cols: N M C L X P S Z
z938: [148 107 132 108  62  71 129 109]
z472: [154 110 125 105  60  65 129 106]
z243: [142 123 122 117 100 102 129 117]
col: [110 123]  M
col: [132 125]  C
[148 107 132 108  62  71 129 109]  z938
col: [108 105]  L

cols: A R F G T H
z344: [126 126 126 130 128 126]
z150: [141 124 152 128 112 125]
z594: [123 121 121 133 129 123]
z278: [125 123 123 131 128 124]
z725: [117 115 115 138 128 118]
z551: [141 124 152 128 100 122]
z363: [135 126 141 128 112 125]
z3: [125 124 125 131 128 104]
z582: [125 124 125 131 128 125]
z619: [126  76 117 139 136 124]
[135 126 141 128 112 125]  z363
col: [141 123]  A
col: [124 121 123 115 124 126 124 124]  R
col: [128 112 129 128 128 100 112 128]  T
col: [124 121 123]  R

cols: V Y D E J B U
z316: [147 167 138 110  95 149 160]
z563: [ 96 108 136 134 147 103 143]
z748: [ 99 103 141 152 143 113 120]
z616: [193 111 134 130 149  57  64]
z419: [ 98 100  88  95 165 114 118]
z162: [140 133 112 105 132 104 112]
col: [111 100 133]  Y
col: [193  98]  V

cols: nezar nopo tofa bebu zur Gezug pom tupur vukif
z737: [105 103 130 128 123 128 153 150 102]
z327: [ 95  94 170 166 169  87 143 151 116]
z217: [ 86  83 142 144 123 114 177 172  82]
z380: [ 84  82 157 154 147 100 178 180  81]
z895: [114 114 144 145 153 109 147 148 111]
z677: [130 132 134 137 141 119 124 129 135]
z958: [159 159 122 117 132 136 117 111 137]
z719: [150 153 122 124 130 133 111 109 144]
col: [150 151]  tupur
col: [ 82 114]  nopo
col: [143 177 178]  pom
col: [170 142 157 144 134 122 122]  tofa
col: [114 100 109 119]  Gezug
col: [130 170]  tofa

cols: satof mugu topur vut sed
z449: [151 161 103 130 129]
z851: [196 157  81  93  64]
z999: [105 130  64 164 177]
z54: [135 166  77 150 133]
z485: [176 129 147 100 131]
z811: [135 166 185  93  64]
z994: [176 129 157 131  99]
col: [150 100]  vut
col: [176 135 176]  satof
col: [129  64 177 133 131  64]  sed
col: [147 185]  topur
col: [130 166 129 166]  mugu
col: [130  93 164 150]  vut
col: [105 135 176 135 176]  satof

cols: nid puru ton nada rosef Govup Nog Ref zigo tigig
z35: [144 176 128 167 119 135 103  97 137 125]
z641: [164 147 187 173 142  99  87  96  81 186]
z791: [164 148 188 173 141  98  86  96  81 187]
z183: [164 149 189 173 141  99  86  95  81 186]
z841: [ 91 108  68  83 113 157 169 159 175  70]
z978: [101 136 122 143 185 178 115 156 133 115]
z325: [155 119 135 113  71  78 142 100 124 140]
col: [128 187 188]  ton
col: [125 186]  tigig
col: [ 99  98  99 157 178  78]  Govup
col: [175 133 124]  zigo
col: [ 87  86  86 169 115]  Nog

cols: bolo bagav Poril Rufo Geba fetud Modo vofo doraz big
z154: [100 123 132 130 136 119  69 123 136 151]
z982: [155 121 163 129 117 156  71  83 171 165]
z418: [190 114  66 110 153 144 162 179 162 144]
col: [ 83 179]  vofo
col: [121 114]  bagav
col: [ 71 162]  Modo
col: [100 155]  bolo
col: [69 71]  Modo

cols: Bifu Renu zan tok pona kini fana Lakoz
z565: [135 110 127 120 131 110 151 155]
z262: [105 146 136 127 136 168  87  79]
z444: [145  99 116 127 115 102 147 161]
z177: [149  99 109 121 143 115 134 165]
z6: [117 132 120 126 146 150 102 110]
z662: [127 145 134 107 118 114 112 110]
z391: [ 97 151 139 134 139 175  79  63]
col: [168 102 115 150 114]  kini
col: [136 116 109]  zan
col: [147 134 102 112  79]  fana
col: [134 139]  zan
col: [143 146 118]  pona

